rotation steps, each row followed by its count of steps:
The counts run from 0 to 273.
[149 146 148 174 140 155 144 140  59 147 165 123 100 124 127 137 100 110
 142 168 164 122 156  88 106 105  98 138 155  76 120  72 141 105 161 109
  99 127 105 172 154 132 130 146 127 122 143  89 138 134 120 114 135  90
 153 121 138 138 144 134  97 182] : 151
[130 155 130 146 148 112 139 147 131 117 145 129 119 132 112 186  91 127
 147 151 157 158 141  91  86 130 114 107  77  93 146 129 140  67 155 123
 105  79 139 100 110 122 153 129 120 167 158  71 129 108 110 151  93  90
 127 145 144 150 152 141  97 168] : 167
[130 160 151 137 167 104 138 133  88 113 132 120 105 158 115 146 150 163
 153 123 142 106 140  65 104 156  77  86 127  60 146  96 152  57 186 140
 118 129 145 116 129 108 148 140  95 124 132 116 172 110 139 141 110 150
 134 130 148 134 139 125 118 140] : 238
[121 161 147 141 135  97 163 128 128 124 121 170 102 110 110 176 100 149
 144 131 121 133 144  77  59 154 111 124  87  87 151 121 157  72 176 125
  98 116 164  99 116  87 146 143 101 128 129 100 155 117 117 144  99 108
 145 136 133 122 134 156 143 154] : 211
[125 136 115 158 158 147 130 140  80 114 146  90 138 142 102 152 114 114
 151 180 179 135 169 108 108 110  79 101 122  95  99  87 135  92 122  91
 112 101  91 129 157 149 131 128 120 146 161  87 127 128 120 138 123  97
 126 133 164 161 152 129  64 144] : 121
[142 122 127 125 173 120 152 150 105 110 120 128 155 151  84 118  85 124
 131 148 149 132 146  81 108 131 100  92 106 102 126 133 134  87 116  86
 105  76 149  86 128 119 118 126 107 125 164  71  86 119 121 139 100  94
 123 142 154 176 152 150  82 140] : 92
[166 116 136 117 171  84 144 147 127 125 119 155 138 125  97 141  90 138
 159 129 138 126 150  69  97 156 109  89 117  76 119 131 164  82 168 120
 110 107 161  77 115 112 103 120 107 108 148  77 111 133 119 164  96  97
 108 151 141 151 136 145 123 136] : 243
[127 124 153 148 144 108 113 123  87 133 106 134 113 159 112 166 148 135
 151 164 143 113 170  69  73 156  57 114 141  71  84  69 151 120 174 100
  97 158 117 135 163 108 135 132 102 129 148 120 160 140 120 129 141 112
 104 117 142 131 119 133 117 131] : 228
[159 153 127 147 150 125 139 155  79 135 121 132 134 133  98 107  72 131
 162 124 147 100 140  83 141 152  90  86 121  77 144 112 161  76 176 137
 143 105 168  90 114 152  90 128 125 104 147  90 145 122 124 160 109 118
 152 128 123 175 143 134 100 156] : 42
[117 171 149 140 132 127 142 122  78 132  92 155 116 135  87 124 100 158
 134 130 114  88 172  79  85 161  73 118 121  77 127  95 155  86 170 118
 126 132 170 109 140 120 118 159 120  85 121 144 173 132 126 135 121 133
 168 108 121 140 124 155 125 139] : 32
[135 101 146 139 153 134 150 139  87 158 106 176 146 114  95 101  65 114
 129 149 124 103 153  78 107 138  83 127 121  95 104  95 150 117 144  75
  99 128 161 114 139 109  90 113 111  87 154  79 114 139 101 138 125  92
 149 117 119 142 132 158 122 156] : 51
[131 168 152 146 145 119 190 124 106 124 139 169 101 106 106 166  90 141
 135 144 128 132 177  91  46 122 125 148 124  86 137 117 152  78 140 111
  92 108 149 128 140  95 132 177 118 106 121 120 128 146 133 118 106  87
 162 139 139 142 141 165 129 163] : 159
[113 113 154 135 167  94 142 123 102 135 105 152 109 145 107 146 142 151
 136 144 119 111 140  59  61 159  77 124 116  87 122  91 153  95 170  90
  95 146 140 115 156  66 141 128  76 106 149 101 148 111 124 134 122 126
 120 115 140 104 119 146 131 127] : 5
[111 154 129 141 158 114 140 144 120 108 152 119 119 128 116 188 107 134
 143 156 166 164 138  93  92 123 110  98  77  96 145 117 129  60 144 116
  99  84 120 106 116 116 159 125 107 170 148  67 136 102 114 146  99 103
 130 153 156 148 153 143  93 160] : 166
[130 159 115 134 167 126 166 133  80 119 126 138 144 108  79 116  80 152
 153 126 149 101 182 107 113 121 104  98 127  84 130 113 161  50 121 113
 131 102 140  88 132 136  95 136 115  73 132 116 134 131 134 157 103 122
 169 147 143 165 147 156 100 131] : 64
[ 87 161 135 151 174 138 164 128  80 104 145 109 115 141  99 142 129 144
 119 148 150 133 139  89 104 108  89 110  96 108 158 105 122  46 125  96
 106 100 124 116 146  99 158 136  96 129 148  96 155  89 129 128 113 138
 165 124 158 137 152 153  82 150] : 111
[129 116 134 172 156 130 139 152  63 144 132 109 111 166 106 112 129 125
 139 177 151 113 136  82  94 124  81 122 119 108 130  87 141 111 146  80
 116 125 129 130 179 115 124 134  99 143 177  98 136 100 120 113 129 104
 124  94 150 130 123 139  54 155] : 100
[146 176 136 130 149  92 150 125 104 121 133 151 109 103 103 174 112 157
 174 125 142 110 186  96  71 144 113 103 134  62 129 110 171  56 157 148
 119 118 138 112 124 124 125 152 120 106 110 130 154 144 138 157  99 113
 141 153 143 151 143 139 130 136] : 214
[134 186 145 148 149 141 167 137  90 105 155 138 119 129 102 135  70 132
 132 130 144 133 144  85 110 123 117 114 127  85 156 121 134  72 160 127
 106  71 158 119 106 134 136 179 135 126 124  98 124 120 128 122 105 103
 174 145 138 175 155 162 120 180] : 138
[145 174 116 149 142 116 181 151 102 120 129 138 134 120  82 138  71 141
 149 147 148 121 174 113  83 129 127 121  95  99 143 141 158  69 125 115
 124  72 162  80 134 133 107 158 129 121 152 117 121 132 123 137  92  82
 150 143 145 168 145 159  78 154] : 116
[115 116 129 147 150 141 109 127  74 137 108 122 135 126 107 140 119 123
 161 158 158 105 174  91 120 134  55 101 140  76  83  57 160 102 155  97
 115 150 102 125 155 136 112 104 105 110 155  97 162 138 114 160 145 120
 130 129 134 139 136 127  99 126] : 24
[ 84 144 139 132 176 120 134 110  84 111 117 131 125 119 108 150 134 158
 138 136 146 112 160  77 104 133  66  97 127  73 117  72 148  60 146  95
 106 145 112 118 141 101 142 115  83  87 126 104 176 114 128 158 126 154
 152 135 142 127 144 145 133 118] : 260
[121 140 133 163 131 149 142 129  57 143 103 123 141 137  87 112 103 129
 145 166 145  90 192 102  96 129  65 129 143  90  94  72 159 113 135  88
 124 133 132 125 173 141  99 146 124  96 154 137 147 148 121 121 139 106
 154 106 139 152 127 149  78 138] : 76
[115 116 148 150 143 140 120 126 117 121 123 139 126 139 122 183  98 106
 125 172 147 156 152  72  79 133  83 119 113  90  87  81 128 119 162  80
  72 120 115 130 138 101 155 130 120 151 155  75 120 132  98 128 138  83
 119 131 133 138 142 146 117 163] : 177
[134 130 133 139 134 115 119 150 128 135 121 146 136 118 112 176  73 115
 164 151 151 148 134  83 105 156  88  89  87  81 112 102 155  97 183 125
 102 109 141  97 108 134 127 100 114 150 162  58 139 131  93 173 109  86
 116 142 127 151 147 138 113 166] : 221
[140 136 125 169 116 137 146 151  91 154  99 145 141 123  80 123  57 113
 145 162 134  99 165 105  93 149  86 129  93 102 114 110 166 116 153 102
 134 114 167  91 146 144  94 130 126 115 174 106 140 133 104 142 114  79
 153 102 121 157 127 149  69 158] : 73
[118 129 155 145 133 145 131 127 114 129 126 159 118 128 117 176  80 105
 122 170 134 151 143  72  74 138  86 126 105  89 103  90 129 122 171  93
  69 113 128 138 129 100 153 137 122 148 144  68 124 132  94 129 130  81
 137 126 131 138 143 154 134 180] : 178
[179 129 130 131 157 105 144 141  95 145 126 156 139 106 106 132  80 132
 179 125 152 110 163  85 121 145 109  92 141  64 113 110 177  82 169 126
 120 114 147 104 115 138  87 115 116  92 140  79 123 153 120 167 107  96
 130 152 131 161 147 135 122 142] : 245
[122 130 137 168 120 156 137 146 101 139 129 142 127 133 103 147  69 100
 125 176 141 140 142  92  90 131  92 131  89 110 121 100 130 121 156  92
 101  99 143 116 141 130 129 132 136 150 170  81 124 117  91 125 126  75
 149 108 128 152 135 154  83 183] : 125
[165 165 127 159 122 114 143 145 102 138 140 131 113 121 104 174  92 128
 181 157 162 120 179 111  77 140 116 121 125  73 120 111 168  98 166 140
 123 103 136 122 142 154 114 161 142 147 141 123 138 158 119 137 107  66
 129 136 140 164 141 134  85 163] : 171
[125  92 145 156 147 108 121 149  94 159 119 139 118 136 118 141 125 126
 155 165 138 118 123  73 100 155  75 112 103  95 120  80 157 103 177 100
 111 154 128 116 151 106 123  92  86 134 181  71 157 106 106 149 126 116
 115 100 131 104 125 129 101 148] : 251
